In the rows, 128 means zero.
A single turn carries every row of the set below to another of its rows. Some are shown first; where does it send the rows asked next?
gol: [144 161 110 113 135 111 128 120 147 152 109 114 141 136 141 117]
pevet: [131 150 129 133 110 136 127 146 137 162 145 143 147  91 133 122]
zigat: [175 166 115 153 144 118 119 145 147 126 143 123 134 156 124 118]
nire: [151 145 109 108 133 103 148 124 125 140 113  98 134 119 133 115]
somot: [155 151 105 118 119 107 111 120 113 166 155 106 101 119 115 157]
Kudev: [154 142 108 110 147 116 154 142 138 147 113 110 141 126 132 113]
kul: [143 159 119 146 148 116  91 110 115 170 149 125 113 102 127 137]
sasar: [153 143 118 147 170 126 109 126 111 163 152 126 123  90 123 127]
Dal: [160 131 107 110 136 114 129 133 102 158 154 104 110 100 107 153]
gadu: [127 162 126 127 128 127 106 124 138 170 127 138 144 103 139 124]
Fum: [175 151 117 161 162 108 131 128 151 138 160 123 129 136 133 117]
Zad: [167 162 108 140 142 110 127 129 163 149 147 121 127 159 135 127]
Vimat: [158 151 114 168 162 118 108 121 117 156 163 124 115 102 129 120]
tifun: [178 145 112 148 160 112 145 146 153 145 153 122 126 145 124 126]
zuz: [135 145 125 128 138 140 127 147 135 164 132 141 151  91 133 115]
fenad: [150 162 109 118 135 118 125 137 126 130 102 107 143 133 129 108]
Gonu: [115 140 116 135 129 125 143 137 114 112 124 124 123 128 128 111]
tir: [139 134 128 135 120 129 137 140 134 103 172 135 125 138 120 141]
Pof: [168 136 118 128 118 127 139 160 143 158 176 130 122 122 110 154]
didef: [156 144 118 126  99 131 135 153 150 153 176 135 135 119 125 143]
Gamom: [166 152 103 116 121 117 106 132  98 137 153 100 109 122 106 152]
dur: [132 163 123 130 120 143 101 146 120 149 126 135 149 101 129 116]
Ref: [154 162 116 153 150 131  84 128 103 147 154 123 121 103 118 129]
Pusap: [109 142 113 145 128 146 124 140 111 126 149 137 124 110 132 115]
zir: [167 157 116 126  99 129 119 159 139 136 165 127 129 140 110 150]
fali: [137 131 107 117 126 130 129 127 108 106 171 115 112 125 120 145]
lapi: [128 138 104 145 147 138 114 124 102 117 169 125 108 115 128 127]
Rel: [158 138  96 109 124 107 135 123 104 149 148  92 109 111 120 141]
vede: [161 155 110 127 106 118 124 143 150 162 170 126 115 143 121 155]
fitev: [137 140 128 152 143 116 142 134 130 101 145 128 122 145 125 120]

Fum goes to nire
Gamom goes to zir
tir goes to fitev
Where do these go?
Dal goes to Pof
Zad goes to gol

A single turn carries every row of the set below to another of its rows. Some are shown first; where does it send the rows asked next?
Vaz: [169 109 121 110 136 141 112 131 123 146 140  98 183 134  97 136 119 119
 130 114  94 144 120 137  86 145]
Limu: [152  91 136 127 121 124 119 127 115 152 118 137 123 120 111 113 142 145
 145 126 128 105 140 158 114 149]
zin: [158 116 121 110 124 150 119 108 104 150 124  97 181 138  83 116 110 123
 141 122  97 125 128 135  90 144]
Lunek: [128 136 114 112 125 131 155 124 106  99 143 106 156 117 130 101 104 116
 146 137  84 118 107 112 109 114]
Kimo: [152 110 121 118 133 122 139 127  86 161 156 123 118 115 124 128 112  83
 144 132 102 118 118 123 119 131]
Zepu: [159 117 128 113 129 132 153 116  85 109 147 137 121 148 120 153 164 117
 143 133 104 121 126 136  98 132]
Gubap: [105 115 124 116 116 127 167 128 120 145 135  96 159 127 124 133 103 133
 133 116 107 124  97 121 131 126]
nos: [115  99 118 115 118 129 155 137 127 159 146  93 143 125 116 139 114 124
 123 108 106 134 103 124 134 129]
Gomi: [152 112  98 120 115 115 134 117 135 145 155  78 127 117 137 112 109 135
 143 123 111 133 129 133 131 110]
Gofog: [139 104 131 125 119 123  80 131  95 130 151 122 119 142 115 114  88 114
 141 121 121 121 126 139 107 142]
vad: [166 123 125 119 129 131 122 111 114 146 127 106 196 143 115 135  98 134
 139 122 105 137 119 144  90 139]
mene: [148 173 135 120 134 148 135 112 112 113 108 115 108 139 116 139 130 123
 144 130 115 110 120 130  97 136]
menos: [148 128 117 113 115 134 153 103 106  86 136 115 135 150 119 129 163 145
 147 132 104 118 129 134 103 119]
mupo: [168 112 116 120 115 118 144 101 108 122 144 114 117 152 132 152 159 142
 146 130 124 125 137 150 112 122]
fem: [127 120 135 119 121 125  90 135  95  98 145 128 142 141 122 107  83 118
 139 127 109 120 112 128  96 135]
bal: [133 108 120 122 112 122  79 134 118 105 151 100 131 138 122 106  93 137
 137 119 116 128 123 139 110 130]
Nurek: [142 105 128 117 121 130 123 140 144 103 120 120 146 118 116 101 149 167
 134 122 107 119 124 148 103 135]
mamif: [107 107 124 112 118 139 164 130 105 159 137 103 145 124 102 130 110 113
 135 116 104 118 102 116 132 135]
sutu: [162 158 133 120 138 146 124 126 125 133 123 107  89 137 117 147 139 118
 137 121 117 122 124 135 103 141]
ruser: [160 168 127 123 134 138 129 118 137 113 116 100 110 141 134 145 128 140
 137 124 120 126 117 136 101 131]
fepaz: [140 111 148 120 135 123 136 140 106 114 116 164 152 122 126 118 134 136
 141 133 107 107 117 148  94 147]

sutu goes to mene
Zepu goes to menos
nos goes to mamif
Where do these go?
fepaz goes to Nurek
Vaz goes to zin
Lunek goes to Gomi
bal goes to Gofog

